0: [119 120 114 116 123 131 101  98 106 116 145 108 120 102 108 142]
1: [147 145 178 180 165 145  87  69 138 128 147 161 119  90  91 141]
2: [142 131 106 131 125 133  87  67 104 135 119 123 138  78 102 128]
3: [159 159 255 255 205 183  84  76 163 134 150 210 119  81  98 120]
4: [151 151 140 150 154 127  76  84 120 115 134 132 122  85 118 119]
5: [112 108  90  63  87 117 232 229 137 120 109 114 144 217 189 120]
6: [138 131 139 155 133 122  80  76 124 116 136 128 118  78 100 139]
7: [113 113  74  93 105 120 140 138 120 122 119 102 135 140 123 139]
8: [168 159 255 242 189 166  82  75 157 136 161 182 131  77 100 135]
9: [133 109  76 100 119 117 101 126 100 129 117 124 132 103 142 120]
10: [129 120 110 102 115 126 112 106 105 143 134 118 117 104 111 130]
11: [114 119 107  87 106 107 210 205 146 131 116 103 141 207 174 130]
12: [111 104 118  97 106 120 197 217 144 127 120 116 137 201 169 119]
13: [129 112 130 145 132 140  85  88 121 116 160 120 127  87 105 131]
14: [114 112 115  92 104 122 194 183 140 124 119 104 132 197 160 127]
15: [119 102 153  85 105 122 255 255 187 127 115 147 150 255 232 126]
16: [102 111  74  95  81  90 174 186 131 138 114  96 134 184 147 133]
17: [140 131 144 130 135 138 111 100 130 126 134 128 135  91 125 126]
18: [116 115 137  74 119 103 255 255 186 134 134 124 135 255 209 117]
19: [131 126 129 144 137 123  82  83 123 127 126 133 136  87 106 132]
20: [131 134 119 155 137 130  78  92 117 137 125 116 124  89  97 106]
21: [143 141 156 149 130 145  76  78 111 127 142 126 130  76 104 138]
22: [142 133 180 146 147 144 156 162 143 109 135 155 123 152 140 128]
23: [121 129  73  91 105 111 107 122 108 135 128 102 108 116 119 126]
24: [138 130 139 148 131 129  73  76 107 129 134 133 123  89  94 127]
25: [155 160 211 207 160 153  78  73 146 129 153 162 126  63  95 118]
26: [123 113  75 117 115 105  57  90  89 140 130  94 132  71 119 117]
27: [117 101  79  73  96 121 187 187 133 127 113 113 128 180 165 135]
28: [118 118  90  88 106 120 151 141 144 130 117 111 122 160 146 121]
29: [121 113 173  85 116  98 255 255 168 140 132 140 145 255 215 116]
30: [163 138 156 163 155 128  97  97 141 128 121 139 135  86 107 112]
31: [115 128 140  74  94 116 255 255 153 141 127 114 150 255 182 133]
32: [109  97  68  85  96  97 180 181 116 133 110  93 140 185 162 121]
33: [125 108 117  87 112 119 209 200 134 137 102 127 137 202 188 122]
34: [118 107  64  86 111 123 103 119  96 119 119 105 120 103 117 124]
35: [141 153 188 172 171 158  86  75 142 134 142 158 130  78 116 122]
36: [123 114  65  92 102 102 144 159 115 122 107 105 124 172 138 137]
37: [112 127 104 110 124 102 137 142 125 127 127 122 127 134 138 149]
38: [146 158 236 220 184 153  59  85 146 132 160 166 112  80 100 138]
39: [113 114 108  93 110 118 209 201 142 113 125 107 138 184 163 143]
40: [132 134 103 109 143 129  72  83  94 125 127 113 117  81 124 132]
41: [136 129  89 109 122 111 149 131 114 136 116 116 114 158 134 120]
42: [127 129 115 115 114 130 144 137 127 129 121 127 125 124 139 139]
43: [119 123  67  79 109 108 118 127 107 135 115  92 122 124 134 118]
44: [122 130 114 127 136 127  79  88 121 140 119 117 114  81 104 122]
45: [112 121  81  98  97 111 132 130 121 139 123 104 139 135 133 125]
46: [108 105 117  73 102 107 255 254 147 115 131 118 152 254 203 138]
47: [126 139 130 147 154 141  66  78 108 129 141 127 122  82 107 129]
48: [123 125  69 101 114 113  90  75  88 124 132 109 108  97 101 146]
49: [155 141 206 205 176 160  80  79 140 115 150 168 114  75 115 120]
50: [101 124 104  89 102 100 219 208 134 128 120 114 127 227 174 130]
51: [133 124 121 130 128 121 102 105 109 123 130 129 129  99 104 124]
52: [118 118 131 123 125 131 135 130 123 122 125 117 139 131 126 127]
53: [111 111  67  84 108 115 152 144  96 128 108 105 130 138 135 118]
54: [121 120 130 111 131 119 125 131 123 135 117 124 136 133 120 116]
55: [133 160 249 225 190 162  88  77 149 111 151 174 112  71 106 132]
56: [119 115  81 103  99  96 108 119  94 129 134 105 118 108 123 107]
57: [117 133 125 102 114 117 209 218 141 117 123 115 128 220 184 130]
58: [107 125 159  88 111 132 255 255 180 125  98 128 168 255 199 123]
59: [128 136 175 170 154 156  75  72 125 136 138 145 127  76 104 130]
60: [124 126  88  98 117  96 142 134 121 120 115 130 124 147 138 110]
61: [119 116 101  86 109 107 166 172 139 122 111  97 142 174 160 123]
62: [108 105  64  77  76  98 155 145 110 126 116  95 115 140 138 131]
63: [108 106 133  76 107  91 218 223 146 126 121 113 138 237 176 126]
64: [138 168 240 233 186 182  84  81 161 130 152 175 118  80  79 121]
65: [132 116 118 121 120 110 170 159 134 130 133 132 125 152 148 139]
66: [144 146  91 122 128 137  95  73 120 127 128 130 128  97  95 126]
67: [139 145 162 158 150 137  79  80 133 125 135 143 134  75  98 121]
68: [100 112  60  89 102 109 145 161 125 131 122 100 127 149 144 132]
69: [154 151 209 218 163 159  77  75 150 137 151 176 148  79  97 141]
70: [125 109 120  73  90  93 230 246 161 117 125 126 142 238 185 121]
71: [121 119 106 129 116 131  60  79 101 136 120 133 128  70 102 133]
72: [111 118 112  98 121 116 218 195 143 128 121 121 145 199 165 131]
73: [108 112 114  87 110 126 252 250 152 134 123 114 151 242 187 123]
74: [119 127  68 107 104 126 111 109  99 137 113 107 132 123 120 127]
75: [136 120 121 125 131 125 102  87 105 116 134 122 125  87 111 120]
76: [123 135  92 117 129 128  90  83 102 133 120 113 134  96 109 119]
77: [124 117 119  78 106 110 241 255 159 130 116 107 144 255 200 143]
78: [146 131 185 220 156 153  88  67 117 122 155 162 119  73  96 118]
79: [148 152 227 213 178 161  80  87 150 131 135 192 129  75 108 152]
80: [153 137 129 136 144 148  81  79 103 138 122 129 107  84 100 125]

[124 134 105 119 120 131 144 130 137 121 123 110 125 138 127 132] 42 52
[124 143  90 108 129 140  92  82 107 133 125 100 143  83 105 130] 76 2
[109 123  71  88  93 119 169 162 127 127 123  88 132 157 154 119] 68 61
[137 128 128 139 137 152  61  75 110 117 142 133 108  78 105 132] 47 24
[126 106  64  80 108 113 150 150 110 133 115 108 128 151 143 125] 53 36
[114 120  82  83  97  98 141 154 101 131 115 109 119 167 144 122] 36 53
[142 144 181 177 141 128  87  95 136 118 130 159 123  80  79 108] 67 30
[175 156 255 228 188 165  85  79 155 115 151 197 128  82  97 128] 8 3
[118 104  48  99 109 121  89  75 105 134 119 110 129  91 106 129] 48 34
[141 120  84 113 120 127 109 119 123 137 114 115 126 126 120 134] 74 9
[134 120  89 121 113 114  90  79 105 123 110 120 105  96  98 121] 76 48
[133 115 117 123 130 134 152 158 138 125 133 125 121 153 138 127] 65 42
[120 104  64  73  92 113 152 185 124 141 123  99 121 156 158 127] 68 27
[113 114  81  83  87 119 196 184 133 116 124 107 132 196 157 134] 27 14
[115 131 138 123 122 129 161 153 129 129 133 122 129 158 157 124] 65 42
[141 155 154 169 141 149  85  82 145 107 121 141 125  89 116 121] 67 4
[131 129  99 142 126 139  75  82 113 131 134 124 126  83 108  98] 20 44
[117 120 110  92 104 112 212 211 139 137 118 110 135 192 171 131] 11 72
[128 113  74 115 115 125  99  93 120 129 114 110 127  94  96 129] 76 74
[114 102  54  81  97 106 106  92  98 126 130  92 128 120 109 137] 34 23
[167 181 255 255 226 200  82  77 176 140 151 210 129  83 101 136] 3 8
[105 127 112  95  96 118 150 151 131 133 130 135 122 157 138 132] 28 37
[129 154 158 162 143 147  82  88 114 128 122 121 118  82 108 136] 21 67
[133 130 174 141 153 140 210 212 165 131 138 145 138 213 183 123] 57 72
[126 142 110 134 134 118 107 107 106 132 128 129 129 101 121 127] 51 75
[132 142 126 167 152 144  70  80 109 123 127 140 124  82 106 128] 47 24
[138 143 148 162 130 127 133 139 149 142 144 154 125 142 132 136] 22 52
[140 133 139 132 155 145 137 139 135 122 140 133 124 137 132 137] 52 42
[118 113  75 118 121 117  87  67  88 128 117 116 115  71 102 130] 48 76
[114 129 105 112 125 126 110 102 120 138 134 119 126 108 113 114] 10 51
[116 120 137 113 123 142 168 169 131 126 120 119 130 159 156 125] 65 42
[124 112 110 134 107 112 106 103 139 127 126 121 119 116 126 127] 51 10
[117 117  81 124 116 113  86  97 102 125 120  96 121  94 110 126] 76 26
[116 125 115 130 141 133 115 107 125 132 124 126 120 102 104 130] 51 0
[105 125  84  85 112 113 138 136 109 128 113 109 129 135 110 129] 7 45
[ 98 106  52  84  84 108 138 134 111 124 106  84 131 140 130 136] 62 7
[164 169 255 255 211 182  83  77 171 127 158 205 131  72 100 127] 3 8
[119 112  57  99 115 118  86 118 104 131 117 104 109 101 132 126] 34 23
[134 119  96 142 122 124  69  77 110 125 119 131 112  64 109 123] 71 2
[124 131 125 115 133 125 165 174 144 120 129 126 121 159 153 123] 65 42
